Here are some numbered points:
 0.06 -0.35  0.15 -0.27  1.91  0.83  1.44  0.50  0.83  1.84  2.35 -0.34  1.32 -0.18  1.56  1.51  1.31  0.20  1.01  1.51  0.86  1.52  0.94  1.57 0
 0.75  0.28  0.77  0.46  0.50 -0.10  0.23  0.88 -0.13  0.63  1.07 -0.14  0.65 -0.32  1.59  1.27  0.54  0.53  0.94  1.22  0.56  1.24  1.00  1.21 1
-2.16 -1.74 -1.06 -2.14  0.52 -0.37 -0.45 -0.89 -0.35  1.29  1.25 -2.74  0.43 -2.36  0.61  0.14  0.50 -0.47 -0.94 -0.36  0.18  1.05 -0.25  0.12 2
-0.18  0.14  0.14 -0.03  1.30  1.50  1.13  0.45  0.92  1.63  1.62  0.19  1.55 -0.44  2.67  1.99  0.90  0.57  1.74  0.85  0.89  0.91  0.81  1.42 3
-1.42 -0.83 -1.14 -1.75  0.22  0.42  0.15 -0.58  0.13  0.29  0.95 -1.41 -0.37 -1.43  0.19 -0.08  0.44  0.38  0.64  0.28  0.40 -0.29 -0.73 -0.12 4
-0.67 -0.57  0.16 -0.27  1.50  1.98  1.87  0.08  0.75  1.18  2.24 -0.47  0.16 -1.02  2.67  1.89  0.31  0.16  1.00  0.93 -0.03  0.32  1.40  0.98 5
-0.49 -0.99 -0.43 -1.32  1.77  1.12  1.03  0.01  0.68  1.75  2.65 -1.57 -0.26 -0.16  1.71  0.83  0.83  0.57  0.20  1.70  0.57  1.51  0.82  1.41 6
 0.40  0.30  0.30  0.54  1.62  1.19  1.58  0.64  1.57  1.80  1.86  0.12  1.11 -0.05  1.79  1.32  1.26  0.82  1.27  1.33  0.93  1.28  1.03  1.07 7
 0.57  0.13 -0.40 -0.13  1.55  1.88  0.89  0.11  1.27  1.27  2.31  0.11  0.91  0.51  1.94  1.33  0.83  1.24  1.27  1.52  1.09  0.96  1.44  1.33 8
-0.71  0.00  0.38  0.27 -0.63 -1.62 -1.05  1.62 -1.64 -0.17 -0.36 -1.42 -0.89 -1.36  0.38  0.19  1.09 -0.32  0.82 -0.05 -0.33  0.11 -1.76 -0.26 9
-1.43 -2.45 -1.55 -1.27  0.36 -0.99  0.11 -0.94 -0.78  0.32  0.55 -2.26 -1.45 -2.33  0.79  0.34 -0.22 -1.35 -0.77 -0.21 -1.61  0.83 -0.44 -0.28 10
 0.56  0.24 -0.01  0.15  0.45  0.19  0.66  0.62  0.33  0.90  1.45  0.45  0.31 -0.77  1.37  0.77  0.64  0.49  0.63  0.44  0.80  0.48  0.40  1.19 11
-1.16  0.40  0.28 -0.78  1.40  1.05  1.06 -0.44  1.11  2.48  1.36 -1.81  1.05 -0.42  1.77  2.37  0.52  1.03  0.44  0.87  0.55  1.25  0.97  0.54 12
-0.63 -0.76  0.14 -0.39  0.69  0.91  0.60  0.12 -0.19  0.41  1.48 -0.35  0.09 -1.41  1.68  1.37 -0.23 -0.26  0.39  0.72 -0.32 -0.10  0.70  0.67 13
 0.25 -0.15  0.71  0.35  1.72  1.37  0.81  0.76  0.89  1.65  2.13  0.71  0.83  0.22  2.50  1.36  1.31  0.94  0.83  1.46  0.93  1.41  0.87  1.16 14
-1.82 -1.63 -1.85 -2.42 -0.69 -0.49 -0.47 -0.71 -0.38  0.68  0.21 -1.84 -1.07 -2.98  0.55  0.83 -0.35 -0.95 -0.94  0.31 -0.50  0.03 -0.70  0.00 15
-1.09 -1.11 -1.10 -1.04 -1.44 -1.52 -1.51 -0.71 -1.40 -1.41 -1.24 -1.06 -1.00 -1.51 -0.69 -1.13 -1.21 -1.22 -0.99 -1.04 -1.14 -1.09 -1.43 -1.19 16
-0.51 -0.20 -0.75 -1.21  0.67  0.45  0.33  0.09 -0.03  0.80  1.06 -0.88  0.67 -0.88  1.04  0.27  1.29  0.10  1.21  1.13  0.18  0.50  0.12  0.29 17
 1.93  0.58  1.00  0.79  0.46 -0.16  0.40  2.57 -0.59  0.93  0.45  0.39  0.69 -0.69  1.97  1.51  1.41  1.16  2.06  0.99  0.68  1.25  0.18  1.59 18
Which three points above are nearest to each new point? Their numbers follow each, nearest first.
 0.79  0.27  1.26 -0.64 -0.85 -0.85 -0.93  0.48 -1.90 -0.52 -1.05  0.09 -0.61 -0.53  0.67 -0.15  1.07  0.35  1.48  0.06  1.01 -0.03 -0.92  0.25 9 1 11
 0.31  0.90  0.03  0.78 -0.90 -1.40 -1.93  2.22 -2.44 -0.95 -0.13 -0.20 -1.56 -1.09  1.64 -0.66  1.61 -0.26  1.58  0.24  0.10 -0.70 -0.67 -1.33 9 17 11
-0.46 -0.30 -0.14 -0.61 -1.30 -1.08 -0.78  0.88 -1.68 -0.51 -0.87 -0.74 -1.23 -2.26  0.28 -0.68  0.88 -0.27  0.83 -0.13  0.39 -0.51 -1.52 -0.07 9 16 4
-1.07 -1.31 -1.39 -1.48 -0.80 -0.78 -0.88 -0.77 -0.99 -0.75 -0.52 -1.20 -0.82 -1.74 -0.40 -0.89 -0.46 -1.18 -0.52 -0.80 -0.67 -1.13 -1.31 -1.11 16 15 10
 0.54  0.00 -0.60 -1.38 -2.31 -1.45 -2.18  1.40 -2.40 -0.74 -0.85  0.18 -0.22 -1.70  1.22  0.19  1.54  0.37 -0.54 -1.00  0.05 -0.72 -1.23 -0.64 9 16 4
 0.14  0.19  0.37 -0.17 -0.97 -1.51 -1.72  1.15 -1.75 -0.88 -0.34  0.29  0.07 -1.34  1.20  0.29  0.72  0.52  1.40 -0.30 -0.09  0.48 -1.04 -0.56 9 17 1
-0.15 -0.07 -0.01 -0.23  0.68  0.97  0.58  0.06  0.54  1.02  1.02 -0.07  0.74 -0.08  1.01  0.55  0.58  0.50  0.65  0.38  0.67  0.66  0.65  0.43 11 17 1
-1.13 -1.23 -0.51 -0.70  0.79  1.33  1.25 -0.21  0.27  0.97  1.43 -0.91  0.03 -1.25  1.91  1.22  0.04 -0.01  0.45  0.54 -0.22 -0.05  0.63  0.66 13 5 17
 0.36  0.86  0.63  0.47 -0.93 -1.56 -1.21 -0.29 -3.45 -1.68 -0.26  0.47  0.12 -1.73  0.52 -0.78  1.43  1.29  0.92 -0.34  1.14 -1.32 -1.25  0.13 9 16 11
-0.45 -0.25 -0.18 -0.60 -1.66 -2.16 -2.43  0.86 -2.46 -1.29 -0.80 -0.13 -0.30 -1.92  0.69  0.19  0.33  0.14  1.15 -0.91 -0.79  0.29 -1.75 -1.04 9 16 4
-0.34 -0.75 -0.87 -0.99 -1.43 -2.12 -2.10 -0.31 -2.11 -0.45 -1.16 -1.13 -1.44 -2.18 -1.00 -0.47 -0.25 -0.60  0.03 -0.68 -0.40 -0.84 -1.43 -1.39 16 9 15
 0.63 -0.12  1.24 -1.62 -1.57 -1.55 -1.56 -0.12 -2.84 -1.03 -1.95 -0.25 -1.15 -0.99  0.30 -0.80  0.86 -0.07  1.33 -0.27  0.87 -0.54 -1.71 -0.12 9 16 4
-1.35 -0.90 -1.16 -1.13 -0.95 -1.28 -1.24 -0.64 -1.52 -1.09 -0.56 -1.67 -0.63 -1.64  0.12 -0.78 -0.69 -0.86 -0.44 -0.52 -0.92 -0.78 -1.29 -0.44 16 15 10
-0.36  0.33 -0.21 -0.54 -1.51 -2.28 -2.28  0.54 -2.27 -1.36 -0.97 -0.37 -1.00 -1.61  0.61  0.14  0.24  0.37  1.02 -0.49 -0.51 -0.05 -1.44 -0.89 9 16 4
 0.13  0.48  0.10  0.25 -1.17 -1.73 -1.40 -0.35 -3.06 -1.64 -0.49  0.11 -0.47 -1.74  0.21 -0.95  0.81  0.79  0.49 -0.54  0.73 -1.22 -1.04 -0.19 9 16 4
-1.02 -0.15 -0.67 -0.05  0.69  0.60  0.66  0.09  0.01  1.23  0.89 -0.76 -0.19 -1.60  1.12  0.11  0.81  0.13  1.39  0.26  0.77  0.00  0.13  0.40 17 13 11
 0.16  1.33 -0.10 -0.11 -0.47 -1.52 -0.79 -0.01 -0.83 -0.61 -0.27 -0.46 -1.65 -0.58  0.74  0.35  0.39  0.98  0.83  0.62  0.58 -0.42 -0.20  0.16 9 11 1
-0.04  0.18 -0.05 -0.19 -1.18 -1.45 -1.81  1.21 -1.79 -0.75 -0.15  0.15 -0.16 -1.27  0.84  0.58  0.81  0.36  1.67 -0.43  0.06  0.42 -1.37 -0.32 9 17 11
-0.62 -0.59  0.07 -0.45  0.71  0.53  0.73  0.16 -0.09  0.66  1.00 -0.48  0.15 -1.49  2.15  1.30  0.24 -0.03  1.04  0.68 -0.20  0.30  0.79  0.55 13 17 11
 0.42  0.99  0.20  0.59 -2.32 -2.38 -0.58  1.94 -0.67  0.23 -0.33  0.02 -1.43 -1.88  1.50 -0.39  1.32  1.35  1.54  0.07  0.62 -0.70 -1.07  1.13 9 11 18
-0.57 -1.44  0.43 -0.88 -0.09 -2.50 -2.15  0.92 -1.72 -0.51  0.20  0.35 -0.63 -3.17  0.90  0.30 -0.77  0.37  0.88  0.19  1.13 -1.03 -0.91 -0.07 9 4 16
-0.06  0.12  0.23 -0.26 -1.55 -1.69 -1.24  1.52 -2.19 -0.35 -0.67  0.14 -0.24 -2.09  1.52  0.23 -0.45 -0.37 -0.20  0.36  0.14 -0.61 -0.89  0.40 9 16 13
